(in the rows, 128 means zero)
Rotation paths and how fast each direction turns (degrees per step)
Each turn is a multiple of 5 degrees from 10 to 175, or 0.
Each row of a path follows its step; steps can be skipped.
path 1
step 1: [128 132 118 130 137 129 132 133 128 125 131 140 130 124 132 125 117 128
 142 138 138 132 134 129 135 119 136 120 125 126 131 135 122 135 130 122
 130 117 126 116 127 129 130 129 129 136 117 132 125 135 126 131 134 136
 130 135 130 123 128 140 126 136 134 133 153 127 122 127 143 141 138 119
 129]
step 3: [130 142 116 142 121 131 127 124 138 130 133 127 125 122 127 121 115 121
 129 135 130 137 124 132 139 139 135 121 125 130 133 138 129 137 128 124
 137 124 147 121 136 129 131 134 135 126 123 132 131 130 142 127 126 133
 131 123 121 132 128 132 130 139 141 122 141 135 127 121 128 129 133 128
 114]
step 5: [137 141 134 125 124 121 127 123 132 130 131 126 129 122 137 131 121 128
 127 136 114 137 135 128 136 137 118 123 123 144 128 131 124 134 136 121
 137 124 140 126 133 128 139 131 131 132 124 128 125 129 129 124 124 124
 123 125 108 136 122 133 118 135 118 124 129 126 117 124 133 140 144 126
 134]
step 8: [126 131 130 135 119 123 130 128 134 131 125 119 129 120 132 124 116 132
 127 136 121 120 133 121 137 137 115 115 116 120 138 124 129 132 140 114
 131 126 140 128 132 132 125 133 127 129 126 126 124 132 126 144 124 133
 114 124 110 128 124 136 126 141 132 127 132 134 132 127 120 129 134 120
 137]
step 10: [120 132 136 136 132 119 126 126 127 138 117 122 124 118 132 133 116 130
 136 144 131 134 127 133 138 128 139 122 122 130 132 121 122 125 145 117
 132 135 128 119 128 126 124 122 131 133 125 130 131 125 127 127 119 123
 116 140 121 129 132 136 131 133 137 124 121 117 118 130 132 139 137 121
 140]
step 11: [125 135 119 135 135 123 127 117 145 124 119 124 135 121 124 131 124 133
 133 140 122 127 121 133 143 122 129 124 126 122 137 130 135 139 141 117
 138 121 130 114 123 124 126 132 133 138 123 129 121 133 135 132 131 133
 121 130 114 121 129 128 134 126 139 126 122 137 127 125 122 133 136 123
 130]
step 12: [117 136 124 132 125 133 130 129 132 123 123 131 120 129 123 137 129 121
 135 132 128 130 127 135 134 123 142 118 118 139 124 139 142 126 138 120
 133 121 120 121 137 129 120 124 134 133 129 136 123 136 128 137 127 130
 130 146 116 129 128 129 132 137 133 126 129 130 139 128 129 139 139 113
 123]
step 14: [131 131 121 131 118 126 133 119 139 132 139 129 130 114 128 139 123 131
 137 135 127 141 117 135 132 130 125 130 121 131 129 130 134 140 136 111
 133 124 125 115 126 130 125 133 126 132 129 133 126 129 124 135 137 131
 137 131 118 120 126 133 129 131 127 143 138 127 126 136 120 135 142 132
 117]
[129 127 128 128 130 126 126 125 126 127 127 128 130 129 128 130 127 128
 125 130 127 127 129 128 130 127 125 130 126 129 133 128 128 128 129 128
 128 129 129 128 128 131 130 129 124 131 127 128 128 128 127 128 131 128
 130 129 126 127 129 128 129 129 124 128 128 128 130 126 125 129 129 130
 127]  120
[131 127 127 130 128 128 131 128 127 129 129 128 129 127 129 127 126 128
 128 129 130 130 127 127 129 129 129 130 129 129 124 127 127 130 129 125
 127 127 126 126 127 128 128 128 127 133 129 129 130 127 128 127 128 125
 129 130 128 129 129 129 127 127 128 128 126 126 125 127 127 126 126 130
 128]  90
[128 127 128 127 126 128 127 131 128 128 124 128 132 132 129 125 128 124
 129 129 130 127 125 128 129 127 129 127 129 126 128 130 129 129 130 129
 130 129 128 127 127 130 129 127 129 127 129 128 128 129 131 127 127 129
 130 129 126 128 128 126 127 127 130 128 127 129 131 126 127 127 127 128
 130]  80
